(in the rows, 128 means zero)
Each run below is a few steps of one of 7 hidden systems, one row a step.
Q2, seq 1 (11 x 20):
[[147 141 135  73  93  75 148 127  79 161 171  69 103 106 131 140 116 165
  168 132]
 [ 39 131  94 118 127 147 113 127 123 145 145 142 104 154 146 135 164 143
  174  74]
 [107  67 176 177 125 158 154 109 120 131 162  92 144 140 142 111 129  87
  127 110]
 [152 112 128 108 152 185 116 154 122  83 125 134 167 108 105 174 167 105
  104 117]
 [158 131 145 155 153 158 145 123 162 162 114 130  77 110 108 159 119 139
   83 164]
 [141 147  76  89 109  94 150 111 164 130 159 113 139  85 146 143 118 132
  122 133]
 [101 159 105 142 124 115 105 130 152 191 143 155 143 167 154 109 157 118
  125 129]
 [147 121 150 117  90 148 131 144  81 150 137  80 161 126 168  98 123 125
  118 120]
 [108 140 129 131 140 161  93 145  78 115 125 140 117  97 145 154 173 142
  130 137]
 [ 94 100 147 136 112 132 161 111 121 135 122 110  77  97 125 135 131 106
   97 140]
 [ 87 124 119 106 126 127 125 118 164 114 142 135 170 110 140 167 130  91
  128 150]]
Q820, seq 2, 11 rows:
[[130 119 176 183 154  96 129  93 128 137  49 136  48 186  96  92  59 157
  145 158]
 [112  83 160 101 149  84 121 127 108  41 162 159 130 121  80 176 119 179
  215 120]
 [132 116 126 175 180 131 138 137 167 143 134 194 108 219  47 106 165 105
  141  75]
 [220  56 172 151 156 166 137 142 135  60 113 130 176 136 102 115  99 156
  109 111]
 [208 152 102 155 200 106  81 130 108 102 124 180 124 118  96 156 189 134
  119 148]
 [194  75  80 145 155  61 147  70 167 104 107 141  99 143 129  86 114 171
   92 113]
 [141 112  92 116 135  77  94 131 158  72 163 208 207 121 150 116 147 161
  139 123]
 [163 139 105 142 114 105 125 160 132 124  81 210 133 165 105  39 144 137
   72 114]
 [144 112 132 140 134 124 100 129 116  32  63 188 131  91 143 104  92 180
  104 160]
 [107 143 117 145 149  42 119 113 126  77 105 223  86 108  76 117 148 121
  130 168]
 [114  91 124 111 133  79 147 115 183  64  73 188 131 174  81 100  74 141
  141 118]]
Q130, seq 3:
[[109 167  83 129 137  77 139 116 204 167 100 187 107 179  84 110 121 106
  114 133]
 [208 122 145 120 104  98 140 141 129 109 139 116 203 144 144  77  68 157
  146 123]
 [153 187 114 140 165 120  75 150  61 126 110 162 103 141 114 124 173 150
  166 119]
 [122  95 148 154 120 119 144  95  99 108  57  95  66 132 143  83  80 151
  114 135]
 [ 93  87 115 105 151  77 113  97 137  40 125 160 152 115 111 161 130 122
  165 139]
 [121 124 153 123 117 120 149 166 162 141  97 190 126 196  55  93 113 127
  123 115]
 [212 144 156 150 149 159 120 148 129  80 110 134 161 113 116 127  74 154
  145 139]
 [170 170 109 153 177  90 126 108  98 123 104 134  57 129  81 132 147 115
  150 134]
 [134  98  89 126 131  80 147  77 154  96  78 106 117 155 143  82  76 134
  134 104]
 [137  95 132 118 148  64  93 126 129  92 137 188 178 172 106 120 144 156
  163 124]
 [164 129 149 136 123 151 133 177  98 110  79 172 105 160  83  81 108 182
  116 100]]
Q396, seq 4 (11 x 20):
[[ 56 144 200 162 108 164 152 146 115 156 207 135  72  91 108 164 125 145
  181 134]
 [121 127 117  91 109 172 199 150 108 109 140  75 127 138  74 114 137  55
  141  42]
 [ 77 138 136 161 163 204  96 116 152 174 162  90 161 151 170 185 157  82
  159 120]
 [181  93 133  86 121 175 153 152  95 175 144  66 114 111 101 166 191 118
   62 118]
 [113 165  56 117 134 180 132 108 153 147 157  84  96  69 193 165 134 161
  136  98]
 [125 110 135 144  81 121 185 125 130 181 216 109 119  78 151 105 161 102
   84 126]
 [104 153  57  72  81 150 130 144 122 129 144 102 191 112 194 108 152 103
  116  82]
 [ 79 142 160 142  79 183 111 163 113 194 153 132 147 100 187 128 155 127
   79 169]
 [111 136 121  52  65 170 157 167  80 101 117  85 125  51 143 140 129 123
   94 119]
 [ 22 176 131 124  86 162 149 134 156 152 168 126 111  74 161 163 113  91
  142 150]
 [108 131 157  61  60 151 182 169 119 160 166  70 171 112 105 144 125  64
  120 122]]
Q2, seq 5 (11 x 20):
[[107 124 100 132 126 123 124 130 131  83 177 174 130  74 149 128 145 168
  143 107]
 [109 125 123 174 124 136 153 121 140 133 111 157 109 138 124  76 135  85
   85 115]
 [150 123 132 119 129 119 110 118 127  96 102 112 189 114 159 132 103 102
  116 162]
 [143 145 149 114 127 106 109 153 107 147 107 163 122 138  94 140 145 137
  116 164]
 [114 142 131 104  97 127 151 133 126 127 107 102 101 114 133 121  76 152
  143 134]
 [ 94 141 126 139 139  96 115 112 123 116 158 150 129 131 126 134 136 114
  177 127]
 [116 108 143 122 122 137 145 132 122 134 106 107 133 172 104 110 126  93
  128 102]
 [147 109 151 123 151 154 105 134 126 106 126 115 153 133 127 160 117 146
  153 137]
 [153 119 133 129 140 128 153 138 126 127 139 142  89 123  80 137 140 143
  120 118]
 [130 128  95 128 134 134 142 104 166 114 120 119 117 126 144 128  99 146
  136 109]
 [142 117 123 146 136  95 123 117 141 138 155 147 153 148 129 111 143 120
  129 127]]
Q130, seq 6, 11 rows:
[[149 121 140 102 122 129 119 136 138 123  37 112 173 162 123 119  89  87
   86 168]
 [170 152 146  73 137  85 103 146 117 129 119 125 140 128  92 185 107 155
  162 180]
 [116 181 122 129 116 116 148 134 128 147 116 123  71 140 112 107  78 161
  175 116]
 [112 120 143 173 144 107 126  92 118  87 140 117 140 139 148 106  95 110
  191 114]
 [116  96 134 129 154 129 119 131 106 112 109 136 130 187  81 126 155 105
  149  89]
 [153  86 150 135 150 164 123 137 155 114  89 137 130 160 110 142 100 175
  113 127]
 [174 119 135 144 158 112 144 122 135 102 150 149  91 100  83 153 131 160
  132 131]
 [147 143  82 154 142 112 159 106 156 109 117 148  94 126 117  86 118 127
  119  98]
 [165 107 115 147 136  81 114 106 133 106 126 146 168 147 139  91 128 114
  124 128]
 [163 127 120 101 126 106 107 155  93 117  93 154 138 154 108 103 146 157
  113 119]
 [146 136 140 138 129 119 110 131 111 104  82 151 107 115 135 114  96 175
  120 160]]
Q359, seq 7:
[[165 172 128 133 157 168 144 151 195  71 107 167 142 121  94 143  49 158
  169 117]
 [196 168 154 168 147  39 136 104 101 137 144 136 105 128  91  98 109 101
  165 167]
 [154  92  71  91 145  83 125  90 122  89  93  93 139 182 135  94 109 154
  165  64]
 [121  64 170 156 158  80  78 118 120 137 142 178 135 174 123 142 156 191
  141 160]
 [165 111 129 133 114 157 150 173  87  98 107 166  87 136  95  75 136 201
  111  65]
 [125 137 145 212 168 138 109 102 149  62 113 189 109  99 141 113  94 148
  148 151]
 [172  99 115 136 121  44 164 105 113  79 115 160 109 111  87  66 130 102
   86 124]
 [140 115  89 109 157  91  96 119 192  92  78 185 171 179 120 123 100 162
  132 128]
 [196 129 172 125 117  74 110 159  99 142 115 177 130 147  96 103 111 201
  121 176]
 [141 160  99 124 133 116 122 134 105  73  78 150  84 131 124  86  80 199
  176  91]
 [104  88 171 184 138  49 116  83 112  87 113 170 103 141 126  82  95 143
  156 158]]
Q396, seq 8 (11 x 20):
[[114 128 199 128  69  82 157 140  25 101 120  96 116 114 108  68  92  89
  163 139]
 [  4 122 125  97 126 130  99 127 111 102  87 137 127 184 115 141 138  91
  191 103]
 [105  64 211 118 129 191 139 168 162 156 122 129 140 187  70 176 114 137
  118 132]
 [186 156 118 108 183 197 123 157 125  82 126 116 121 106  76 203 135 141
  159 103]
 [155 163 128 200 173 146 161  88 150 171 145  97  48 115 109 143 125  85
  128 138]
 [162  81  88 103 137  73 148  74 119 132 162  53 141 139 140 125 146 100
  142  94]
 [113 125  82 135 136 115  91 121 159 191 168 159 151 174 169 119 184 162
  121 106]
 [189  99 134 130 100 171 132 165 104 139 123 125 145 119 161  82 130 197
   75 103]
 [111 148 104 159 130 147 112 120 101  67 130 162 108  49 173 116 141 141
  116 134]
 [ 86 105 138 138  94  98 166 106 156 117 115 142 124 104 130  96 109  67
   77 157]
 [105 128 122  70 105  99 106 135 160 113 123 133 216 139 142 154 107 108
  147 157]]
Q820, seq 9:
[[104  91 176 153 110 136 138 151 143 126 207 165 158 124 122 129 136 146
  143 119]
 [156 136 112 113 136 184 143 167 109 117  97 129 121 140  86 123 160 104
   96  86]
 [153 114 146 178 159 150 116  95 146 115 114 116 120  99 157 147 108 125
  107 167]
 [151 129 104  84 130  59 137 112 117 127 151 111 125 108 105 151 150 113
  134 139]
 [109 132  95 125 133 127 116 118 182 158 119 137 153 175 154 113 113 149
  136 108]
 [146 131 159 137  93 134 136 163  99 124 153 144 161 109 139  92 120 146
  124 131]
 [118 150 105 125 141 157 110 133  89 112  84 129  95 120 133 127 151 129
  117 118]
 [ 94  89 148 155 129 102 136  89 142 118 131 132 104 111 138 134 118 119
  120 160]
 [107 121 121  73 117 107 134 145 144 123 136 138 155 137  92 156 135 112
  139 126]
 [139 151 142 150 129 163 130 150 165 159 116 148 141 163 123 116 101 129
  123 129]
 [172 142 152 135 124 140 136 140  86 102 129 111 122  94 123 122 109 141
  142 132]]
Q359, seq 10 (11 x 20):
[[112  77 185 155 153 186  95 121  86 155 130  76 108 137 150 181 147 158
  136 149]
 [102  99 123 136 121 178 178 133 108 119 174 109  61  79 104 144 169 129
  113  78]
 [102 123 115 190 148 174 150 106 199 141 171 141 145 120 153 128 136  75
  111 113]
 [180 132 115 109 119 136 141 147 126 133 164 116 190  99 128 133 171  73
   78 136]
 [145 185  70 103 148 160  92 129 143 165 103 104 142 125 165 169 150 124
  113 138]
 [125 133 131 113  94 121 124 115 110 178 147  71 117  84 187 145 118 148
  110 170]
 [ 46 132  97  85  89 135 136 132 125 142 155 109 128 109 168 136 143 124
  140 104]
 [ 62 124 167 139  96 165 121 146 130 173 138 125 162 147 154 128 139  82
  111 150]
 [116 145 149  88 108 194 140 172 100 123 119  95 146 102 108 166 139  83
  115 130]
 [108 167 135 136 145 170 137 118 148 163 122  87  99 111 123 185 118  74
  135 156]
 [132 114 129  99 107 129 175 114 140 161 172  52 135 110 131 154 118  85
  126 124]]
Q138, seq 11:
[[136  92 131  41 101 119 151 136 169 154  92  81 162 147 105 171 110 113
   83 154]
 [132 183 125  94 135 124  92 169 143 174 163 162 151 142 118 178 140 175
  171 148]
 [160 156 140 158 111 151 156 134 100 174 147  77  90 140 145  81  91 165
  156  92]
 [ 86 128 102 147 147 124 113  76 115  94 140  87 142 115 184 134 123  88
  178 111]
 [ 87  82 118 116 128 115 146 125 114 141 137 135 107 157  93 124 199  82
   99  94]
 [125  91 127  96 129 200 117 164 164 131 108 130 161 148 133 163 132 167
   96 112]
 [152 182 140 161 136 174 124 157 130 156 173 144 117  83 135 151 149 135
  123 144]
 [154 172  88 128 111 132 164 107 131 142 114  76 106 105 154  91  96  94
  115 112]
 [ 78 126 100 108 122  77 111  96 152 154 144 125 168 147 162 135 145  86
  138 146]
 [114 105 132  82  95 132 117 168  96 164 126 135 143 167 124 111 167 156
  112 105]
 [100 144 151 144 126 207 105 152 121 144 120 115 120 121 166 149 110 172
  143 132]]
Q138, seq 12, 11 rows:
[[153 178 138 143 170 153  89 156 160 128 159 170 186 136 108 181 142 103
  161 152]
 [221 142 136 142 129 128 156 132  98 182 127  73  90 137 109 104 123 131
  107 122]
 [116 136  74 116 157 105  96  72 150 112 122  95 137 117 188 160 112 142
  162 137]
 [103  94 115 138 117  73 140 122 115 153 175 165 100 144 112  93 189 132
  115 100]
 [117  89 120 120 116 185 115 149 140 101  90 135 165 154 159 105 111 170
  111  92]
 [118 150 168 182 142 166 108 142 110 129 159 161 121  81 134 147 157 109
  113 169]
 [152 146 105 101 105 138 170 127 119 115  85  93  99  93 118 109 102 104
   85 126]
 [ 81 142 119 115 129  85 117 106 185 145 138 150 159 139 136 160 113 101
  142 173]
 [157 127 145  86  90 105 138 171  95 161 144 132 150 159 104 102 142 154
  127 114]
 [115 148 144 147 143 171  92 134 120 134  97 113 130 149 160 139  91 160
  170 134]
 [122 118 150 151 126 118 150 110  86 119 169  99  85  85 123 134 144 105
  141 130]]
Q366, seq 13, 11 rows:
[[135 135 121  94 124 153 137 172 166 123 140 158 180 146  86 151 139 109
  120 112]
 [181 180 148 163 143 190 115 157 129 163 123 119 132 131 135 136 115 140
  130 138]
 [150 167  93 133 136 105 126  99  90 132 145  95  91  79 161 130 141 130
  146 133]
 [ 59 121 104 118 106  80 134  96 146 151 121 127 112 152 152 105 121 114
  135 128]
 [105  82 172 103  92 118 131 153 138 135 159 134 189 153 124 127 122 126
  130 135]
 [129 133 147 132 136 206 111 179 101 123 135 141 139 124 119 152 165 138
  126 109]
 [149 143 129 159 146 170 141 112 111 131 112  86  65  88 135 145 124 117
  107 138]
 [104 131  86 103 132  74 150  80 162 120 134 107 115 108 128 147 116  90
  139 136]
 [108 124 132 106 108 104 131 142 177 172 142 147 176 190 112 120 119 109
  139 126]
 [163 135 154 125 118 180 108 175 106 152 155 121 177 137 146 134 138 161
  139 121]
 [125 147 119 165 143 171 115 119  82 134 135 112  72  87 157 134 162 143
  125 118]]
Q366, seq 14 (11 x 20):
[[181 131 101 145 151 110 116  88 132 145 100  87 143 140 166 114 115 111
  111 145]
 [119 112  92 120 137  73 102 106 151 141 160 159 146 130 155 140 161 155
  128 143]
 [122 107 130 126  92 139 138 155 140 154 133 161 136 143 143  86 128 176
   95 108]
 [127 122 149 154 119 166 123 142 114  87 145 144 143  80 155 122 117 142
  126 135]
 [116 151 121 144 129 134 136 130 109 107 105 148 102  97 116 118 145  83
  103 139]
 [121 140 135  98 118 108 131 122 143 125  86 120 136 125 122 143  93 113
  123 170]
 [127 149 145 101 125 105 127 155 137 138 148 152 135 141  89 150 125 134
  164 142]
 [146 150 141 123 119 154 134 156 101 144 113 114 116 150 117 113 115 154
  147 101]
 [124 120 139 150 145 127 120 105  94 112 134 100 107 120 139 132 127 131
  162 125]
 [110  91 115 117 132 101 137 102 121 122 118 118 112 149 114 122 149 106
  119 115]
 [128  86 141 117 135 133 125 126 161 126 121 127 155 161 120 145 115 138
  121 130]]

Which system made each run below?
seq 15, 2 rows:
[[133  35 170 100  69 153 178 161 161  97 180 134 179 103 129 116  99 181
   95 103]
 [127 211  95 139 139 176 105 175 140  87 144 203 170  84 126 138 155  93
  136 121]]

Q396
seq 16, 2 rows:
[[ 75 182 108  92 132 122 108 136 112 141 132 135 109  95 115 194 173  82
  134 168]
 [ 69 132 153 114 101 138 153 113 141 201 134  68 108 141 135 157 110  79
  126 155]]

Q2
seq 17, 2 rows:
[[163 175 176 105 105 190 129 184  72 131  91  89 131 109 108 139  99 118
  129 147]
 [ 72 162 138 129 132 142 131 110  88 116 121  87  55  84 128 172 125  99
  170 146]]

Q396
seq 18:
[[110 178 106 139 107 179 157 138 115 185 109  98  70 102 137 116 148  82
   74 121]
 [ 87 117 135 110 102 142 144  91 130 114 129  52 133  68 183 161  83 101
  132 162]]

Q820
seq 19:
[[142 168 143  46  33 124 170 198  99 216 125  98 142 136 119  88 113 132
   79 137]
 [ 57 214 135 102 107 160  78 145 133 167 113  95 161 147 193 161  69 135
  208 161]]

Q138
seq 20, 2 rows:
[[120  79 137 126 164 108  95 103  87  57 103 125 138 130 120 151 150 109
  150 133]
 [135  80 150 138 157 128 142 130 135 111 108 159  81 139  66 151 145 150
   99 128]]

Q138
seq 21 (2 x 20):
[[131  81 212 179 163 117  86 123  93 160 143 144 155 156  93 171 193  60
  103 198]
 [192  78 115  48 140 140 146 140 149 146  83  82  98 146  77 189 126 187
   80 127]]

Q820
seq 22:
[[137 101 138 114 109  83 133 142 146  92 141 185 164 141 111  97 112 156
  135 128]
 [167 168 140 148 133 144 116 171 103 102 102 181 130 134  99  94 124 137
  131 126]]

Q130
seq 23:
[[111 192 134 139 118 111 138 149 102 117 108 175  60  94  93 114 121 135
  137 149]
 [ 96 111 154 133 107 107 165  99 130  98 112  93 121 141 122  98  63  97
  164 119]]

Q396
seq 24:
[[127 131  57 118 156 114 122  91 107 105  83 101  77 143 151 110 134 155
  149  78]
 [ 99  43 164 162 128  87 113  88 145 128 151 151 134 134 157 125 130 165
  109 161]]

Q359
seq 25:
[[144  84 140 138 151 168 145 152 146 113 118 161 115 149  64 139 159 122
   89  99]
 [192 128 135 147 150 178 131 138 171 118 134 135 153 101 130 159 110 148
  101 150]]

Q138
seq 26 (2 x 20):
[[100 188 146 130 179 171  98 147 162 145 121 149 143 170  75 205 137  71
  184 149]
 [217 158 140 102 121 133 151 146  88 210 133  42 100 147  98 140 127 130
  121 130]]

Q366
seq 27:
[[124  86  96 152 158 114  96  96 130  46 128 161 163 142 163 103 133 166
  167  82]
 [137  75 162 159 148 112 119 144 102 117 102 196 102 175  67  95 168 143
  100 118]]

Q130
seq 28:
[[176 219  86  85 119 101 118 159 116 144 101 137 147 142 114 108 114 125
  149 129]
 [119 142 131 174 123 119 111 104 117 128 102 128 108 142 180  74  77 177
  158 131]]

Q820
